Some points, one per row:
{0.3, 0.4, 0.5, 0.5, 0.5, 0.4, 0.2, 0.4, -0.2, -0.1, -0.2, -0.4, -0.7, -0.7, -0.7, -1.1,
 -1.1, -0.8, -0.4, -0.9, -0.3, -0.5, -0.2, -0.1}
{0.2, -0.1, -0.7, -0.8, -0.7, -0.8, -0.4, 0.2, 0.3, 0.7, 0.3, 1.4, 1.2, 1.5, 1.5, 1.7,
 2.0, 1.8, 1.3, 1.1, 0.6, 0.4, -0.1, -0.4}
{-0.5, -0.5, -0.4, -1.1, -0.7, -0.4, -0.6, 0.3, 0.6, 0.8, 1.1, 1.9, 1.7, 1.6, 1.8, 2.1,
 1.8, 1.7, 1.5, 1.2, 1.3, 0.6, -0.2, -0.6}
{-0.3, -0.2, -0.7, -0.4, 0.0, -0.1, -0.3, -0.3, -0.3, -0.6, -0.3, -0.1, -0.5, -0.8, -0.5, -0.2,
 -1.0, -0.6, -0.7, -0.6, -0.4, -0.8, -0.6, -0.6}
{0.2, 0.5, 0.9, 1.4, 1.8, 1.6, 2.3, 2.1, 2.0, 2.1, 1.5, 1.3, 0.7, 0.4, 0.5, 0.1,
 0.1, -0.6, -1.1, -1.1, -1.2, -0.8, -0.8, -0.7}
{-0.1, -0.4, -0.2, -0.3, -0.2, -0.1, -0.4, 0.0, -0.1, -0.3, -0.1, -0.4, -0.7, -0.7, -1.0, -0.5,
 -1.0, -0.9, -0.5, -0.7, -0.8, -1.0, -0.4, -0.7}
{0.3, -0.5, -0.4, -0.4, -1.1, -0.8, -1.3, -1.4, -1.6, -0.8, -0.8, -0.3, 0.3, 0.5, 0.8, 1.2,
 1.8, 1.8, 1.9, 2.1, 2.1, 2.0, 1.7, 1.6}
{0.1, 0.4, 0.1, 0.3, 0.3, 0.2, 0.5, -0.2, -0.1, 0.0, -0.1, -0.1, -0.3, -0.8, -1.1, -0.7,
 -0.8, -0.8, -1.0, -1.0, -0.8, -0.9, -0.7, -0.4}
{-0.4, -0.1, -0.1, 0.1, 0.3, 0.0, 0.0, 0.0, -0.2, -0.5, -0.3, -0.5, -0.5, -0.5, -0.5, -0.6,
 -1.0, -0.8, -0.7, -0.5, -0.5, -1.0, -0.3, -0.7}
{0.9, 1.1, 1.2, 1.0, 0.6, 0.8, 0.9, 0.3, 0.4, 0.1, -0.2, -0.2, -1.0, -0.8, -1.3, -1.2,
 -1.3, -1.2, -0.8, -0.5, -0.1, 0.8, 0.8, 1.1}
{-0.5, -0.1, -0.3, -0.7, -0.2, -1.0, -0.7, -0.6, -0.6, -0.7, -1.1, -0.9, -0.7, -0.5, -0.7, -0.5,
 -0.4, -0.4, -0.6, -0.5, -0.6, -0.7, -0.9, -0.5}
{-0.5, -0.3, -0.3, -0.8, -0.5, -1.0, -0.9, -1.6, -1.1, -1.0, -1.1, -0.9, -0.9, -1.1, -1.1, -0.8,
 -0.5, -0.6, -0.4, 0.1, 0.0, -0.2, 0.1, -0.7}
{-0.1, 0.0, 0.4, 0.4, 0.6, 1.1, 1.1, 0.9, 1.1, 1.0, 0.8, 1.0, 0.7, 0.5, 0.3, 0.1,
 -0.2, -0.2, -0.5, -1.0, -0.8, -0.9, -0.7, -0.9}
{-0.1, -0.1, -0.1, -1.0, -0.8, -1.0, -0.4, 0.0, 0.2, 0.7, 0.9, 1.2, 1.0, 1.3, 1.6, 1.6,
 1.6, 1.8, 1.8, 1.2, 1.3, 0.5, 0.2, -0.3}
{0.0, -0.3, -0.5, -0.1, -0.4, -0.7, -0.4, 0.0, 0.7, 1.0, 1.3, 1.2, 1.7, 1.8, 1.8, 1.7,
 1.9, 1.8, 1.7, 1.3, 0.8, 0.1, -0.3, -0.5}
{-0.5, -0.4, 0.0, -0.2, -0.1, -0.5, -0.6, -0.1, 0.1, 0.0, -0.3, -0.1, -0.2, -0.3, -0.5, -0.5,
 -0.5, -0.7, -0.9, -0.9, -0.9, -1.2, -1.2, -1.2}
{-0.7, -0.5, -0.1, -0.2, -0.1, 0.1, -0.2, -0.3, -0.4, -0.5, -0.6, -0.3, -0.4, 0.0, -0.2, -0.6,
 -0.8, -0.5, -0.7, -0.9, -0.6, -0.7, -1.1, -0.9}
{-0.7, -0.4, -0.8, -0.4, -0.5, -0.2, -0.4, -0.6, -0.2, -0.2, -0.5, -0.8, -0.3, -0.5, -0.6, -0.3,
 -0.3, -1.1, -0.9, -0.8, -1.1, -0.8, -1.3, -0.8}
{-0.2, -0.4, -0.1, -0.2, -0.1, -0.8, -0.8, -0.6, -0.5, -0.5, -0.9, -1.0, -0.8, -1.4, -1.1, -1.3,
 -1.2, -1.3, -0.9, -0.5, 0.2, 0.5, 0.4, 0.5}
{0.3, 0.4, 0.1, -0.2, -0.3, 0.1, 0.2, -0.3, 0.1, -0.3, -0.2, -0.4, -0.1, -0.7, -1.0, -0.9,
 -1.2, -1.2, -1.0, -1.3, -0.7, -0.7, -0.2, 0.1}
{-0.1, -0.1, -0.7, -0.4, -0.7, -0.2, -0.4, -0.3, 0.2, 0.2, 0.8, 1.1, 1.5, 1.2, 1.6, 1.7,
 1.8, 1.2, 1.4, 0.7, 0.4, 0.3, 0.3, -0.4}
{-0.4, -0.1, -0.4, -0.6, -0.8, -0.5, -0.2, -0.4, -0.1, 0.5, 0.9, 1.4, 1.6, 1.4, 1.7, 1.8,
 1.8, 1.3, 1.6, 0.7, 0.8, 0.0, -0.6, -0.8}
{0.1, 0.5, 1.2, 1.2, 1.5, 1.9, 1.6, 1.5, 1.4, 1.5, 1.3, 1.2, 0.9, 0.6, -0.1, -0.4,
 -0.4, -0.9, -1.0, -0.8, -0.9, -1.1, -0.6, -0.5}
{0.7, 0.6, -0.3, -0.1, -0.5, -0.5, -1.0, -1.3, -1.4, -1.0, -1.1, -0.4, 0.5, 0.9, 1.4, 2.0,
 2.4, 2.9, 3.2, 3.4, 3.3, 3.1, 3.6, 3.1}
{0.2, -0.4, -0.4, -0.8, -0.9, -1.0, -1.2, -0.9, -1.3, -1.4, -1.1, -0.8, -0.8, -0.6, -0.4, -0.4,
 -0.3, -0.1, -0.3, -0.2, 0.1, -0.2, -0.7, -0.4}
{0.3, 0.5, 0.2, 0.2, 0.4, 0.3, -0.2, -0.2, -0.2, -0.4, -1.2, -1.4, -2.1, -1.5, -2.0, -1.1,
 -0.8, -0.4, 0.4, 0.8, 1.1, 1.5, 1.6, 1.9}
{0.8, 1.3, 0.8, 0.7, 0.5, 0.0, 0.2, 0.3, 0.0, -0.6, -0.8, -0.9, -1.4, -1.2, -1.5, -1.7,
 -1.0, -0.6, 0.1, 0.4, 1.0, 1.7, 1.7, 1.7}
{-0.1, 0.5, 0.5, 0.5, 1.1, 1.2, 1.8, 1.4, 1.6, 1.6, 1.3, 1.0, 0.7, 1.0, 0.3, -0.2,
 -0.8, -0.7, -0.9, -1.1, -1.1, -0.9, -1.4, -0.7}
{0.2, 0.6, 0.8, 1.2, 1.5, 1.6, 2.1, 2.2, 2.1, 1.9, 1.2, 1.2, 1.3, 0.8, 0.7, 0.5,
 -0.2, -1.1, -0.8, -1.2, -1.4, -0.9, -0.7, -0.8}
{0.2, 0.1, 0.0, -0.1, -0.1, 0.4, 0.2, -0.4, -0.2, -0.3, -0.3, -0.7, -0.7, -0.9, -0.8, -0.9,
 -1.3, -1.2, -0.9, -0.7, -1.1, -0.3, 0.1, 0.8}
{-0.4, 0.1, 0.1, 0.1, -0.2, 0.3, 0.1, -0.1, -0.1, 0.0, -0.4, -0.5, -0.8, -0.8, -0.8, -0.8,
 -0.9, -1.0, -1.0, -1.1, -0.8, -0.5, -0.7, -0.3}
{0.4, -0.2, 0.3, 0.2, 0.6, 0.4, 0.5, 0.3, 0.1, -0.1, 0.0, -0.5, -0.8, -1.1, -1.4, -1.4,
 -1.5, -1.1, -1.7, -0.9, -0.3, -0.1, 0.4, 0.7}
{0.0, -0.4, -0.4, -0.5, -0.9, -1.1, -0.8, -0.6, -0.8, -0.3, 0.2, 0.2, 0.6, 1.2, 1.3, 1.5,
 2.0, 1.7, 1.8, 2.0, 1.7, 1.9, 1.2, 0.6}
Then 24 other points, each followed by its number:
{-0.5, -0.2, -0.4, -0.4, 0.0, -0.3, -0.4, -0.4, -0.3, -0.2, 0.0, -0.3, -1.0, -0.2, -1.0, -0.9,
 -1.1, -1.1, -0.8, -1.0, -0.9, -1.0, -0.7, 0.0} 0
{-0.2, -0.4, -0.4, -0.4, -0.8, -0.5, -0.8, -0.9, -1.0, -0.9, -1.1, -1.0, -1.2, -1.1, -1.4, -1.5,
 -1.3, -1.1, -0.9, -0.7, -0.3, -0.2, 0.5, 0.4} 1
{-0.4, -0.2, -0.5, -0.6, -0.5, -0.7, -0.7, -0.7, -0.6, -0.3, -0.5, -0.5, -0.6, -0.8, -0.4, -0.8,
 -0.6, -0.4, -0.9, -1.2, -0.8, -0.7, -0.7, -0.9} 2
{-0.5, 0.0, -0.1, 0.2, 0.2, 0.3, 0.1, 0.4, 0.9, 0.9, 1.4, 0.9, 0.8, 1.0, 0.7, 0.9,
 0.1, 0.2, -0.6, -0.3, -0.5, -0.5, -0.6, -0.5} 3
{-0.1, 0.0, -0.2, 0.1, -0.6, -0.7, -0.2, -0.5, -0.4, -0.9, -0.9, -0.8, -0.6, -0.9, -1.2, -1.3,
 -1.1, -1.3, -0.7, -0.8, -0.4, -0.8, -0.1, -0.4} 4
{0.0, -0.1, -0.4, -0.1, 0.2, -0.2, -0.3, -0.1, 0.0, -0.3, -0.3, -0.6, -0.7, -1.2, -1.0, -0.9,
 -0.8, -1.0, -1.0, -1.5, -1.3, -1.1, -0.7, -0.2} 5
{0.3, 0.2, 0.4, 0.6, 0.8, 0.2, 0.3, 0.4, 0.0, 0.5, 0.1, -0.3, 0.0, -0.8, -0.9, -1.0,
 -1.3, -1.3, -1.3, -1.4, -0.5, -0.2, 0.6, 0.8} 6
{-0.5, 0.1, -0.3, -0.1, -0.3, -0.5, -0.1, -0.2, -0.2, 0.1, 0.1, -0.6, -0.9, -0.7, -0.8, -1.1,
 -0.8, -0.8, -0.9, -1.0, -1.0, -1.0, -0.7, 0.2} 7
{0.0, 0.1, 0.6, 0.6, 1.0, 1.2, 1.5, 1.5, 1.3, 2.0, 1.7, 1.8, 1.9, 1.2, 0.7, 0.5,
 0.3, -0.1, -0.3, -0.5, -0.7, -0.9, -1.3, -0.8} 8
{0.3, 0.5, -0.2, -0.3, -0.4, -0.7, -1.3, -1.5, -1.6, -1.4, -1.7, -1.6, -0.8, -0.4, -0.3, 0.1,
 0.5, 1.1, 1.2, 1.4, 1.8, 2.0, 1.9, 1.8} 9
{0.1, 0.2, -0.3, 0.2, 0.1, -0.3, -0.2, -0.6, 0.0, -0.3, -0.2, -0.3, -0.5, -0.5, -0.4, -0.5,
 -0.3, -0.6, -0.8, -1.0, -1.2, -1.0, -1.3, -0.9} 10
{-0.7, -0.4, -0.4, -0.5, -0.9, -0.7, -0.5, -0.2, 0.3, 0.4, 0.9, 0.7, 1.5, 1.7, 1.4, 1.6,
 1.3, 1.5, 1.7, 1.3, 0.7, 0.2, -0.1, -0.4} 11
{-0.2, -0.6, 0.0, -0.3, -0.6, -1.0, -1.2, -1.0, -0.9, -0.8, -1.2, -0.8, -1.2, -0.4, -0.5, -0.7,
 -0.6, -0.4, 0.0, -0.1, 0.0, -0.6, 0.1, -0.6} 12
{-0.4, -0.3, -0.5, -0.4, -0.9, -1.2, -1.1, -1.2, -1.3, -1.2, -1.4, -0.8, -0.7, -0.8, -0.5, -0.4,
 -0.4, -0.5, 0.0, -0.4, -0.6, -0.1, -0.5, -0.5} 13
{-0.2, -0.2, 0.1, -0.2, 0.3, 0.5, 0.9, 1.1, 1.3, 1.2, 1.5, 1.0, 1.7, 1.5, 1.4, 1.2,
 1.0, 1.2, 0.7, 0.3, 0.0, -1.0, -0.6, -0.5} 14
{0.4, 0.1, -0.5, -0.5, -1.0, -1.1, -1.2, -1.3, -0.7, -0.3, -0.2, 0.2, 0.9, 1.0, 1.5, 1.7,
 1.7, 1.7, 2.0, 2.2, 2.2, 1.3, 1.3, 0.9} 15
{-0.3, 0.1, 0.3, 0.8, 1.4, 1.6, 1.6, 1.9, 2.0, 2.0, 2.0, 1.6, 1.4, 1.4, 0.9, 0.6,
 0.6, 0.2, -0.3, -0.8, -0.7, -1.0, -0.7, -0.8} 16
{-0.1, 0.1, 0.5, 0.5, 0.4, 0.5, 0.3, 0.4, 0.1, -0.5, -0.5, -0.3, -0.7, -1.1, -1.1, -0.9,
 -1.2, -0.4, 0.0, 0.0, 0.4, 0.0, 0.5, 0.7} 17
{-0.3, -0.3, -0.4, -0.7, -1.0, -0.8, -0.8, -1.2, -0.8, -1.1, -1.1, -0.8, -0.7, -0.7, -0.6, -0.5,
 -0.2, -0.5, -0.1, -0.5, -0.4, 0.0, -0.6, -0.6} 18
{-0.3, -0.5, -0.2, -0.6, -0.8, -0.5, -0.5, -0.4, -0.6, -0.9, -0.4, -0.6, -0.6, -0.7, -0.3, -0.1,
 -0.6, -0.5, 0.1, -0.6, -0.7, -0.5, -0.6, -0.9} 19
{-0.1, -0.4, -0.6, -0.8, -0.7, -0.9, -1.3, -0.5, -0.3, -0.2, 0.4, 0.9, 1.4, 1.2, 1.5, 1.4,
 1.7, 2.0, 2.1, 2.1, 1.7, 1.3, 1.0, 0.0} 20
{-0.4, 0.0, 0.3, 0.1, 0.3, 0.7, 0.9, 0.8, 1.2, 1.4, 1.2, 1.7, 1.7, 1.2, 1.5, 0.8,
 0.9, 0.3, -0.2, -0.5, -0.8, -0.7, -0.6, 0.1} 21
{-0.4, -0.5, 0.1, 0.6, 0.6, 0.5, 0.5, 1.0, 1.3, 1.1, 1.3, 1.1, 1.0, 0.8, 0.1, 0.0,
 -0.2, -0.3, -0.5, -0.8, -1.0, -0.9, -1.0, -0.9} 22
{0.2, 0.6, 0.7, 0.8, 1.3, 1.4, 1.4, 1.5, 1.7, 1.2, 1.1, 1.2, 0.8, 0.6, 0.0, -0.4,
 -0.4, -0.7, -0.8, -1.1, -1.3, -1.1, -0.6, -0.6} 23
Which two of these numbered points are nearest to each point below, ignoring the 2 directions in which the first points spread most? Their numbers follow each, nearest first.
{0.2, 0.1, -0.5, -0.3, -0.2, -0.2, -0.7, -0.8, -0.1, -0.4, -0.1, -0.9, -1.1, -0.9, -1.3, -1.3,
 -1.1, -0.6, -1.1, -0.9, 0.2, 0.2, 0.3, 0.7} > 3 22
{0.0, -0.1, 0.5, 0.9, 1.7, 1.8, 1.5, 1.7, 1.6, 2.0, 1.6, 1.2, 1.0, 0.6, 0.5, 0.1,
 0.0, 0.1, -1.0, -0.8, -1.5, -1.2, -1.1, -0.9} > 16 23
{-0.3, -0.6, -0.1, 0.1, 0.2, -0.1, -0.2, -0.2, -0.6, -0.6, -0.1, -0.6, -0.9, -0.8, -1.1, -1.4,
 -1.3, -1.0, -1.1, -1.0, -0.9, -0.4, -0.4, -0.1} > 22 1
{-0.2, -0.3, 0.1, 0.2, -0.1, 0.3, 0.4, 0.0, -0.1, -0.5, -0.5, -0.3, -0.5, -0.5, -0.5, -0.8,
 -1.5, -1.4, -1.1, -1.4, -1.4, -0.6, -0.4, -0.1} > 1 21
{-0.2, -0.3, -0.6, -0.5, 0.4, -0.2, 0.0, 0.1, -0.1, -0.1, -0.5, -0.3, -0.7, -0.9, -0.8, -0.5,
 -0.2, -0.9, -0.7, -0.5, -0.7, -0.5, -0.6, -0.6} > 5 1
{-0.3, 0.0, -0.4, -0.7, -0.6, -0.5, 0.4, -0.2, 0.4, 0.7, 0.9, 1.4, 1.7, 1.8, 1.7, 1.9,
 2.0, 2.0, 2.1, 1.8, 1.4, 1.5, 0.2, 0.1} > 8 15
{-0.1, -0.5, -0.3, -0.3, -0.4, 0.0, 0.3, 0.8, 0.9, 1.3, 1.3, 1.1, 1.5, 1.9, 1.4, 1.7,
 1.6, 1.1, 1.0, 0.4, -0.1, -0.4, -0.8, -0.3} > 7 11
{-0.5, -0.7, -0.3, -0.7, -0.5, -0.6, -0.8, -1.1, -0.8, -0.9, -0.5, -0.6, -0.7, -0.5, -0.6, -0.5,
 -0.2, -0.5, -0.6, -0.5, -0.7, -0.6, -0.9, -0.8} > 18 2
{-0.3, -0.3, -0.5, -0.7, -0.9, -0.8, -1.2, -1.2, -0.8, -1.1, -0.8, -0.9, -1.0, -0.9, -0.5, -0.6,
 0.0, -0.6, -0.3, -0.1, -0.3, -0.4, -0.9, -0.9} > 18 13
{0.5, 0.0, -0.2, -0.3, 0.2, -0.2, -0.7, -0.7, -0.7, -0.9, -1.2, -0.8, -1.4, -1.7, -1.7, -1.0,
 -1.0, -0.8, -0.5, 0.2, 0.5, 0.9, 0.9, 1.5} > 8 23
{0.2, 0.3, 0.1, 0.9, -0.1, 0.0, -0.3, -0.5, -0.8, -1.3, -1.7, -1.4, -1.4, -2.0, -1.1, -1.2,
 -1.0, -0.1, 0.8, 0.7, 1.3, 1.3, 1.6, 1.8} > 17 23
{-0.3, -0.5, -0.6, -1.0, -0.8, -1.1, -1.0, -0.8, -1.2, -0.8, -0.9, -0.7, -0.7, -0.6, -0.2, -0.4,
 -0.2, -0.1, -0.6, -0.3, -0.1, -0.5, -0.9, -0.5} > 2 18
{-0.5, -0.1, -0.5, -0.4, -0.7, -0.7, -0.7, -0.5, -0.7, -0.4, -0.8, -0.4, -0.3, -0.8, -0.6, -0.5,
 -1.1, -0.5, -0.6, -1.0, -1.0, -0.8, -1.3, -1.1} > 13 2
{-0.5, -0.3, -0.4, -0.4, -0.4, 0.0, 0.3, 0.6, 1.0, 1.0, 1.1, 1.6, 1.7, 1.4, 1.4, 2.1,
 1.8, 1.6, 1.3, 1.5, 0.8, 0.7, 0.2, -0.9} > 20 22
{-0.4, 0.0, 0.2, 0.2, 0.6, 0.5, 0.6, 1.1, 1.0, 1.2, 1.1, 0.9, 1.2, 0.9, 1.1, 0.9,
 0.5, 0.0, 0.0, -0.6, -0.6, -0.5, -0.3, 0.0} > 21 6
{-0.7, -0.6, -0.3, -0.4, -0.5, -0.7, -0.9, -0.9, -1.2, -1.0, -1.0, -0.8, -0.8, -0.7, -0.4, -0.6,
 -0.4, -0.5, -0.5, -0.5, -0.7, -0.4, -0.7, -0.5} > 13 18
{-0.9, -0.1, 0.1, -0.1, -0.3, -0.1, -0.4, -0.2, 0.1, -0.4, -0.6, -0.3, -0.6, -0.7, -0.5, -0.8,
 -1.0, -0.6, -0.6, -0.7, -1.1, -0.7, -0.6, -0.7} > 11 19
{0.3, 0.4, -0.4, -0.9, -0.7, -0.7, -1.1, -0.6, -0.2, -0.2, 0.4, 0.9, 1.2, 1.7, 1.7, 2.2,
 2.0, 2.2, 2.2, 1.6, 1.7, 1.2, 0.9, 0.5} > 15 3
{-0.5, -0.5, -0.6, -0.3, 0.0, 0.2, 0.1, 0.2, 0.6, 0.5, 1.0, 0.6, 1.2, 0.9, 1.2, 1.1,
 0.7, 0.5, 0.2, 0.2, -0.2, 0.0, -0.9, 0.1} > 3 22
{-0.3, 0.2, 0.6, 0.8, 1.6, 1.6, 1.8, 1.7, 1.6, 2.0, 2.0, 1.7, 1.2, 1.3, 1.0, 0.6,
 -0.1, 0.2, -0.6, -0.4, -1.4, -1.2, -1.0, -0.8} > 16 23
{0.1, -0.3, -0.2, 0.1, 0.1, 0.3, 0.2, 0.4, 0.0, 0.0, 0.1, -0.6, -0.3, -0.4, -0.4, -0.6,
 -0.4, -0.8, -0.9, -1.2, -0.9, -0.6, -0.8, -0.7} > 5 1
{-0.2, -0.5, -0.7, -0.2, -0.7, 0.0, 0.4, 0.6, 1.1, 1.3, 1.2, 1.4, 1.6, 1.9, 1.8, 1.7,
 1.5, 2.0, 1.2, 0.9, 0.0, 0.2, -0.1, -0.6} > 22 1
{0.4, 0.5, 0.1, -0.1, -0.3, -0.5, -0.8, -1.5, -1.5, -1.6, -1.4, -1.1, -0.8, 0.0, 0.2, 0.7,
 1.2, 1.6, 1.7, 1.5, 2.0, 2.4, 2.1, 1.7} > 9 23
{-0.4, 0.3, 1.0, 1.1, 1.6, 1.7, 1.8, 1.6, 2.0, 2.1, 1.7, 1.2, 1.0, 0.9, 0.7, 0.4,
 -0.3, -0.6, -0.8, -1.1, -0.8, -1.1, -1.0, -0.5} > 16 9
{-0.4, -0.5, -0.8, -0.6, -0.6, -1.2, -0.7, -0.9, -1.0, -0.8, -0.9, -0.7, -0.6, -0.5, 0.0, -0.1,
 -0.5, -0.2, 0.0, 0.1, -0.6, -0.7, -0.3, -0.5} > 13 19
{-0.1, -0.5, -0.8, -0.6, -0.5, 0.0, 0.2, 0.3, 0.3, 0.4, 1.1, 1.3, 1.9, 1.5, 1.3, 1.5,
 1.2, 1.1, 0.9, 0.4, 0.1, -0.1, -0.3, -0.5} > 1 5
{0.1, 0.2, 0.6, 1.1, 1.3, 1.7, 1.6, 2.3, 1.6, 1.8, 1.8, 1.8, 1.6, 1.0, 0.4, 0.2,
 0.2, -0.4, -0.6, -0.6, -0.8, -1.1, -1.3, -1.0} > 8 23
{0.6, -0.1, -0.4, -0.7, -0.9, -1.1, -0.9, -1.4, -1.0, -0.8, -0.5, -0.2, 0.5, 0.8, 0.9, 1.4,
 1.7, 2.0, 2.0, 2.5, 2.6, 2.3, 1.8, 2.2} > 8 23
{-0.3, 0.0, -0.6, -0.5, -0.9, -0.4, -0.6, -0.5, -0.3, -0.7, -0.8, -0.7, -0.7, -0.3, -0.3, -0.5,
 -0.4, -0.7, -0.4, -0.7, -0.9, -1.0, -1.0, -0.6} > 18 13
{0.3, 0.4, -0.1, 0.2, 0.2, -0.4, -0.5, -0.6, -1.1, -1.5, -1.9, -1.7, -1.7, -1.4, -0.7, -0.1,
 0.4, 0.7, 1.3, 1.7, 2.1, 2.0, 2.2, 2.0} > 17 16
{-0.1, -0.2, -0.6, -0.5, -0.8, -0.9, -0.9, -0.2, -0.5, 0.1, 0.6, 1.0, 1.4, 1.3, 1.5, 1.7,
 1.6, 2.0, 1.6, 1.9, 1.4, 1.0, 0.7, 0.3} > 20 22
{0.1, 0.2, 0.8, 1.4, 1.4, 2.0, 2.1, 1.9, 1.9, 1.8, 1.6, 1.9, 1.0, 0.4, -0.2, -0.1,
 -0.8, -1.3, -1.1, -1.0, -1.1, -0.7, -0.4, -0.9} > 17 23
{-0.5, -0.2, 0.1, 0.3, 0.3, 0.8, 0.4, 0.7, 1.2, 0.9, 1.3, 1.0, 0.5, 0.5, 0.8, 0.5,
 0.2, 0.0, -0.2, -0.5, -0.6, -1.0, -0.7, -0.2} > 3 22
{0.0, 0.2, 0.1, 0.0, -0.2, -0.7, -0.4, -1.0, -1.3, -1.1, -1.6, -1.0, -1.3, -0.7, -0.3, 0.5,
 0.4, 0.9, 1.3, 1.6, 2.1, 1.5, 1.6, 2.3} > 17 9
{0.1, -0.2, -0.2, 0.2, -0.4, -0.6, -0.5, -0.4, -0.4, -0.6, -0.2, -0.3, -0.3, -0.4, -0.7, -0.6,
 -0.8, -0.5, -0.8, -0.8, -0.9, -0.9, -1.4, -1.4} > 10 13
{-0.2, -0.2, -0.1, 0.5, 0.1, 0.9, 1.3, 1.1, 1.4, 1.5, 1.4, 1.1, 1.9, 1.1, 1.6, 1.2,
 1.2, 0.5, 0.4, 0.0, -0.8, -1.1, -1.1, -0.6} > 14 21
{-0.4, -0.5, -0.5, -0.1, -0.6, -0.9, -0.6, -0.6, -0.6, -0.3, -0.6, -0.5, -0.8, -0.6, -0.4, -0.6,
 -0.4, -0.4, -0.4, -0.5, -0.5, -0.6, -0.7, -0.8} > 2 13
{-0.7, -0.5, -0.1, -0.4, 0.4, 0.8, 0.6, 0.6, 1.0, 1.0, 1.1, 1.1, 1.5, 1.3, 1.0, 0.8,
 0.5, 0.3, 0.0, -0.3, -0.5, -0.5, -0.5, -0.1} > 21 22
{0.5, 1.0, 1.0, 0.8, 0.7, 0.3, 0.6, 0.5, 0.5, 0.1, -0.2, -0.4, -0.4, -1.1, -1.3, -1.0,
 -1.7, -1.3, -1.2, -1.1, -0.3, 0.4, 0.6, 0.8} > 6 23
{0.3, 0.0, -0.3, -0.4, -0.3, -1.0, -1.0, -1.2, -1.4, -1.4, -1.1, -1.0, 0.1, 0.0, 0.6, 1.2,
 1.4, 1.5, 1.9, 2.4, 2.2, 2.2, 1.9, 1.5} > 9 23
{0.0, 0.0, 0.0, 0.3, 0.2, 0.1, -0.1, 0.0, 0.2, -0.4, -0.4, -0.5, -1.0, -0.9, -0.8, -0.7,
 -1.0, -1.1, -1.4, -1.4, -0.8, -0.7, -0.1, 0.2} > 3 5
{0.1, -0.9, -0.5, -0.7, -0.6, -1.4, -1.3, -1.1, -1.2, -1.1, -0.8, -0.9, -0.9, -0.6, -0.7, -0.4,
 -0.1, 0.0, -0.2, -0.1, -0.1, 0.0, 0.0, -0.3} > 2 12
{-0.2, 0.1, 0.3, 0.8, 0.9, 2.0, 1.7, 1.9, 1.5, 1.8, 1.7, 1.4, 1.3, 1.1, 0.8, 0.2,
 -0.1, -0.5, -0.8, -1.1, -1.4, -1.2, -0.8, -0.7} > 16 23
{0.9, 0.8, 0.6, -0.1, -0.1, -0.6, -1.0, -1.0, -1.0, -1.2, -1.6, -1.4, -1.3, -1.0, -1.3, -0.6,
 0.0, 0.2, 0.7, 1.7, 1.9, 1.8, 2.2, 2.0} > 23 9
{-0.3, -0.5, -0.1, -0.4, -0.2, -0.2, 0.4, 0.7, 1.3, 1.2, 1.8, 1.6, 1.4, 1.5, 1.3, 1.9,
 1.4, 1.0, 0.7, 0.2, -0.1, -0.6, -0.6, -0.8} > 3 22
{0.1, 0.0, -0.7, -0.7, -0.8, -0.6, -0.8, -1.0, -0.8, -0.6, -0.7, -0.3, -0.7, -0.5, -0.7, -0.2,
 -0.5, 0.0, -0.8, -0.4, -0.5, -0.6, -0.5, -1.1} > 2 18
{-0.4, -0.4, 0.0, -0.1, -0.2, 0.2, -0.3, 0.1, -0.3, -0.1, -0.2, -0.2, -0.5, -0.4, -0.3, -0.5,
 -0.6, -0.9, -0.7, -0.9, -0.8, -1.1, -0.6, -0.9} > 12 1
{-0.5, -0.5, -0.2, -0.5, -0.5, 0.2, 0.1, 0.5, 1.0, 1.1, 1.3, 1.4, 1.4, 1.5, 1.8, 2.0,
 1.6, 1.6, 1.2, 0.8, 0.2, -0.3, -0.3, -0.7} > 11 1
{-0.3, -0.6, -0.3, -0.3, 0.1, -0.2, 0.3, 0.0, 0.0, -0.5, -0.2, -0.2, -0.5, -0.3, -0.3, -1.1,
 -0.6, -1.2, -1.1, -0.8, -0.7, -0.8, -1.0, -0.9} > 4 1
{-0.2, -0.1, 0.1, -0.2, -0.6, -0.5, -0.4, -0.1, 0.1, -0.3, -0.2, -0.2, -0.2, -0.1, -0.7, -0.6,
 -0.9, -1.0, -1.0, -1.1, -0.9, -0.8, -1.0, -1.3} > 18 4
{-0.4, -0.4, -0.2, 0.1, 0.1, -0.1, 0.7, -0.2, 0.0, -0.2, -0.2, -0.7, -0.7, -0.6, -1.0, -1.3,
 -0.9, -1.2, -0.9, -0.8, -0.9, -0.2, -0.2, 0.0} > 22 1
{-0.1, 0.0, 0.3, 0.0, 0.4, 0.3, 0.2, -0.1, -0.1, -0.1, -0.1, -0.3, -0.4, -0.3, -0.8, -0.8,
 -0.8, -1.0, -0.7, -0.7, -0.9, -0.7, -0.6, -0.5} > 20 22
{-0.4, -0.5, -0.2, -0.2, -0.7, -0.8, -0.6, -0.8, -0.9, -1.0, -0.6, -0.8, -0.8, -0.8, -0.5, -0.3,
 -0.6, -0.3, 0.0, -0.3, -0.2, -0.9, -0.7, -1.0} > 19 12
